Some points, one per row:
[ 16  53 -16 -24 -14  -4 -22  38 -35   4 -23  -2  61  57 -56 -24 -39  41
  37  54  31 -62 -50 -26]
[-13 -19   9  -5   2  -5  -7   6  15   9  -1   0   4  29 -18   3  -1  -3
  33  62  35 -58 -52 -29]
[ 10   2  -6  -9 -14   5 -41  42 -26  27 -12  10  52  41 -41 -21 -28  33
  46  61  34 -59 -52 -41]
[ 12   8 -24  -5  -5 -31 -31  15 -24  18  -6 -11 -12   2  18   3  10   1
 -17 -26 -15  36  26  14]
[ -1  80  -8 -22  -3  -9  -1  61 -46  10 -25  21  38  26 -59 -11 -10  25
  34  64  32 -68 -53 -23]
[ 10  24  39  10  13  -5 -12  19 -24  15 -15  24  12  24 -18  -9 -11  15
  55  85  47 -97 -76 -44]
[-27 -19 -10 -16  -5  25  22  60  37  -7 -30 -16  75   5  -6  24 -32 -34
  25  49  25 -58 -42 -19]
[  9  49  17  -2   3 -13 -15  31 -24   1 -17   4   7  29 -49 -15  -3  21
  40  57  32 -64 -51 -26]
[ -4 -26  -7 -13 -17  15  -2 -13  50  -8  -4 -14  28  39 -27  15 -25 -23
  65  77  46 -89 -72 -54]
[ 10 -23 -23 -15 -17 -11  38  24  47 -18   1 -14  41  48 -16   0 -28   5
  58  64  38 -73 -60 -40]
[-18 -16  30   0   1  29   2  37  40  -9 -23 -25  46  24 -36   8 -26 -17
  44  59  35 -82 -60 -34]
[-36 -97  20  -6  -5  19 -20 -42 -42  25  28  31 -59 -78 110  15  40 -31
 -45 -63 -36  56  52  40]
[  2  25  -3 -14  -9 -19   5   8  24   2 -11   8   9  55 -68  -6 -18  12
  50  65  38 -72 -60 -34]
[-35 -18 -59 -56 -41  16 -15 -15 -23  10   7  -4 -10 -23  15  24  11 -31
  15  24  11 -46 -26   0]
[ -15  -70   25   20   18   23   65  -24   25  -32   19   -5  -24  -24
   51  -37   22   57  -89 -122  -70  127  117   72]
[-26 -20 -20  -6 -13  24  -5 -26 -48   6  10  17 -26 -42  15   7  20 -12
 -29 -35 -20  17  24  16]
[  -5  -19   17   -2    2   -5   -3  -34   60    3   24   -6   49   47
  -43   10  -25  -22   68   98   55 -106  -87  -56]
[ -3 -21   5   7  -6  19 -36   7   6  27  -4   8 -16  16 -28   2   2  -5
  32  44  27 -42 -39 -37]
[ -14  -22   27   35   38    5   31  -29   23  -17   29    5  -14  -19
   19  -28   11   41  -82 -106  -61  110   93   60]
[  2  12 -21 -20 -18  11 -36  46 -47  30 -22  12   1  21 -20 -12   0  23
  -8 -17 -10  13  14  12]
[ -3  -8  65  71  54   9  27 -62  49 -18  19 -13 -18 -19 -15  -9  -4  15
 -31 -51 -27  65  47  15]
[  -9   16   -1  -14   -8  -12   18    2   57    3   -6  -12   46   50
  -57   10  -19  -10   56   89   48 -102  -79  -49]
Here are 10 more points, each followed by its number:
[ -7   2 -15  -6  -4  16  21  -2  12 -16   5 -12   1 -34  19  23  -4 -34
 -25 -37 -21  34  31  22] 0
[ -4   9 -14 -19  -8  -9 -30  61 -19  17 -27   7  12   5  -6 -12  -2  17
 -21 -21 -14  28  23  20] 1
[   1  -17    3   27   17   16   50  -35    7  -39    3   -5  -62  -29
   28  -31   28   53  -99 -127  -79  127  127   74] 2
[-32 -39  30  29  43   9  34 -24  47 -25  17 -12  14 -21  29 -20   0  33
 -56 -70 -43  79  66  57] 3
[ -1 -12 -49 -45 -51   5 -18 -21 -34   6   1   8 -25 -31  26   9  12 -14
   0  -6  -5  20  12   1] 4
[ -27  -56    8    4   10   28   35  -15   24  -34    8   -6  -42   -9
   22  -32   26   47  -82 -110  -64  127  104   75] 5
[-30 -65  37  19  18  44  39 -41  40 -37  11 -12 -18  -4   7 -37   0  56
 -59 -79 -45  96  74  47] 6
[ 15   9   0  15  -3 -12  57   1  59 -33  -1 -15  31  45 -50  11 -19 -18
  20  28  18 -37 -29 -31] 7
[ -11  -22   21   27   31   -7   77  -40   36  -57   13   -8  -17  -32
   31  -27    9   46  -96 -127  -83  127  127   88] 8
[ 27  41  -6  13  20 -27 -22 -16 -50  17  12  12 -69   8  11   6  41  -6
  29  33  18 -53 -35 -12] 9
Which of these numbered points is nearest to each point below, looking only along the 3 directions in which the first points spread most? Its number follows each.
[  6  10  15  35  25  -2 -21  31 -29  11 -12   8  49  -6 -11 -15 -28  21
 -24 -29 -15  32  25   9] > 1
[ 34  38  -2  -4  -6 -20  -3  66 -58  13 -26  20 -20  14   0 -16  11  31
  12   6   4  -9  -7  -8] > 1
[ -14  -38   18   28   20    8   24  -29   29  -26    2  -10  -77  -45
   30  -31   31   47  -97 -127  -82  127  127   84] > 2
[ 15   4   8   0   1 -21  16 -61  15  -8  33  -9 -24 -65  66  28  10 -46
 -43 -68 -38  99  69  41] > 3
[ -7  13 -11   2   1  23  14  -4   7  -4   1  -2  -1 -35   3  28  -4 -41
 -30 -46 -27  51  42  30] > 0
[-13 -32  13 -18  -8  -7  41   4  69 -26   5  -4  68  69 -45   9 -30 -21
  47  66  36 -75 -59 -37] > 7
[-14 -31  49  31  36  20  31 -32  27 -25   9  -4   5 -15  13 -31 -10  47
 -55 -89 -50 106  83  58] > 6
[ -2  10 -20 -22 -19 -23  18  28  35  -8 -14 -10   7 -52  46  29   2 -45
 -32 -41 -24  48  38  26] > 0
[  29   23  -15   10    0  -14    6  -82   -4  -19   30    2  -39  -67
   72   23   17  -39  -70 -110  -63  127  103   60] > 5
[  0 -25 -26  -8  -8   5 -36  61 -31  30 -19  13 -21 -12  22  -6  16  14
 -12 -24 -14  39  26  10] > 1
[ 37  17   9  28  20 -25 -35 -41 -48  13  16   0 -74  13  29   0  33   0
  27  26  19 -45 -33 -30] > 9
[   0  -21   59   54   31   16   17  -46   27  -18   16  -13  -41   -7
   -5  -36   14   51  -94 -127  -74  127  114   58] > 8
[-15 -51  50  48  43  30  29 -42  37 -14  16  -7 -24 -15  22 -19   1  33
 -59 -81 -46  97  76  48] > 6
[ -9 -29  -8  24  16  22  13 -15  51 -19   7 -24  42  25 -36  18 -30 -25
  65  85  50 -94 -78 -53] > 7
[  -8  -20    7    3   -1    6   38   47   63  -26  -22  -16   67   31
  -24   25  -44  -41   65   94   54 -120  -90  -55] > 7
[ 22  47 -10   5  -2  -9 -22  45 -46  16 -20   3 -32  27 -31  -4  11   9
  25  53  32 -69 -53 -41] > 9
